These views show one set of named points, seen from different sides, and a view may be mirrored.
A view may leave some points out. In some views, one point has been moved. Which views, in the order they come, and which point in each? Write none if no view has one.

Scene 1 (7 views)
A:
  z_618 [-23 -11   9  26 -20   9  -3 -21  27  27  -9  -9]
  z_281 [-14 -19  15  16 -23   1   0 -15  24  23 -10 -12]
  z_993 [ -1 -18   9  15 -32   7   3 -10  19  21  -6  -8]
  z_557 [-16 -11   6  22 -26   9  -1 -17  24  27  -8  -9]
  z_879 [  3 -27  16  18 -26  11   1 -12  19  14  -3  -4]
  z_474 [-11 -21  18   6 -25  -8   2 -10  23  23 -13 -16]
  z_966 [-12 -16  10  21 -25   9   0 -16  23  24  -7  -8]
  z_883 [-12  -7   2  19 -32   8   1 -14  21  29  -8 -10]
B:
  z_883 [ -2  -7  -1 -18 -12 -16  13   6 -19  -1 -35  -6]
  z_474 [-18   2  -5  -5  -3 -13  15  -6 -14  -9 -23 -11]
  z_879 [ -1   4  -4  -5 -17  -7   9  -5 -33 -15 -28 -22]
  z_281 [ -7  -1  -9 -11  -7 -13  11   0 -15 -10 -24 -13]
  z_776 [ -9  -4 -11 -14  -2 -16  12   3  -5  -6 -22  -7]
  z_993 [ -6  -1   0 -10 -15 -11  13  -1 -28  -7 -33 -13]
  z_618 [ 12  -4 -13 -17 -15 -12   5   7 -20 -11 -27 -16]
  z_557 [  2  -6  -7 -18 -11 -15  10   7 -15  -5 -30  -9]
  z_966 [  1  -3  -7 -14 -12 -13   9   3 -19  -8 -29 -13]
C:
  z_474 [  8   9  -8   0 -11   6  -1  -3   1   4  10   3]
  z_879 [ 5 11  8  6  2 -9  3  0  1 -9  2 -6]
  z_618 [ 11  11  10   6   9  11  -4  14  -8 -12   6  -9]
  z_966 [ 9 12  4  4  0 10 -1 10 -1 -8  8 -6]
  z_993 [ 4 13  3  4 -5  2  5  6  8 -9  7 -6]
  z_776 [13 10 -7  0 -6 20 -6  7 -5  1 13  0]
  z_557 [10 12  2  4  0 17 -2 14 -1 -9 10 -7]
  z_281 [10 10 -2  2 -4  9 -3  4 -3 -2  9 -1]
  z_883 [  7  14   1   3  -5  17   2  16   7 -11  11  -8]
D:
  z_557 [  5  -8  25   8   9 -22 -14  10 -31 -17  -6   7]
  z_879 [-13 -19  24   3  -9 -22 -13   3 -28 -22 -10  18]
  z_966 [  0 -11  25   7   4 -22 -14   8 -30 -18  -7   9]
  z_618 [ -3 -16  19   4   9 -21 -21   7 -36 -14  -4   7]
  z_281 [  0 -12  28  10   1 -15  -8   8 -26 -24  -5   7]
  z_993 [ -3  -9  28   5  -5 -26 -10   7 -25 -21 -12  17]
  z_474 [  1  -9  33  14  -5 -12   0   8 -20 -31  -7   8]
  z_776 [  9  -7  30  14   8 -12  -6  12 -26 -25  -3   1]
  z_883 [  8  -2  28   7   6 -28 -13  11 -28 -16 -11  11]
E:
  z_879 [ -2   5   6  -8  15  33  11 -15  -8 -10  -1  18]
  z_557 [ -1  -1   5 -20   2  23  13   7  -6  -1   1  23]
  z_883 [ -3   1   1 -26   4  22   9   3  -2   2   1  24]
  z_474 [ -7   5   2 -11   4  26   1 -16  -3   7   7  17]
  z_993 [ -4   4   2 -17  10  28   7 -11  -3  -2   1  21]
  z_966 [ -1   1   5 -16   5  26  13   1  -7  -4   0  21]
  z_618 [  2  -1   8 -15   8  28  20   8 -11 -12  -4  22]
  z_281 [-2  0  7 -8  0 26 10 -1 -9  2  5 18]
  z_776 [-2 -3  7 -9 -8 21  9  7 -9  8  8 18]
F:
  z_883 [ 12 -34 -15  -6 -47 -17  -1   5  -5 -14 -19  20]
  z_281 [ 17 -37   3   1 -45 -13  -3   3  -2 -19 -18  26]
  z_879 [  5 -25   9  -1 -49 -21  -6   3   3 -27  -5  20]
  z_776 [ 22 -43  -2   1 -42  -9  -1   3  -4 -15 -26  29]
  z_557 [ 12 -38  -8  -3 -46 -17   1   3   0 -15 -23  19]
  z_993 [ 10 -27  -4  -4 -49 -19  -6   5  -5 -21  -8  22]
  z_966 [ 10 -35  -2  -2 -47 -17  -1   3   1 -18 -19  20]
  z_474 [ 24 -35   5   2 -43  -9  -8   3  -9 -21 -12  35]
  z_618 [  4 -37   0  -2 -47 -20   3   1  10 -18 -24  13]
G:
  z_618 [-11   0  -6  -4  -5  11  -2   4   1  -2   7   8]
  z_776 [-1 -8 -9  1 -4  4 -4 14  4 21 -4 12]
  z_281 [-7 -8 -7  3 -3  1 -4  4  7 15 -1 10]
  z_879 [-18  -7  -4   4  -1  -5  -2 -13  11   2   5   6]
  z_883 [  0   1 -17  -4   3  -1   2   2  -1   8  -3  13]
  z_993 [ -9  -4 -12   1   3  -7   1  -9   7   7  -1  10]
  z_474 [ -6 -13  -8   7  -1  -6  -5   2  12  25  -5  10]
Views that do not fit: A, E
  A moved: z_618
  E moved: z_474
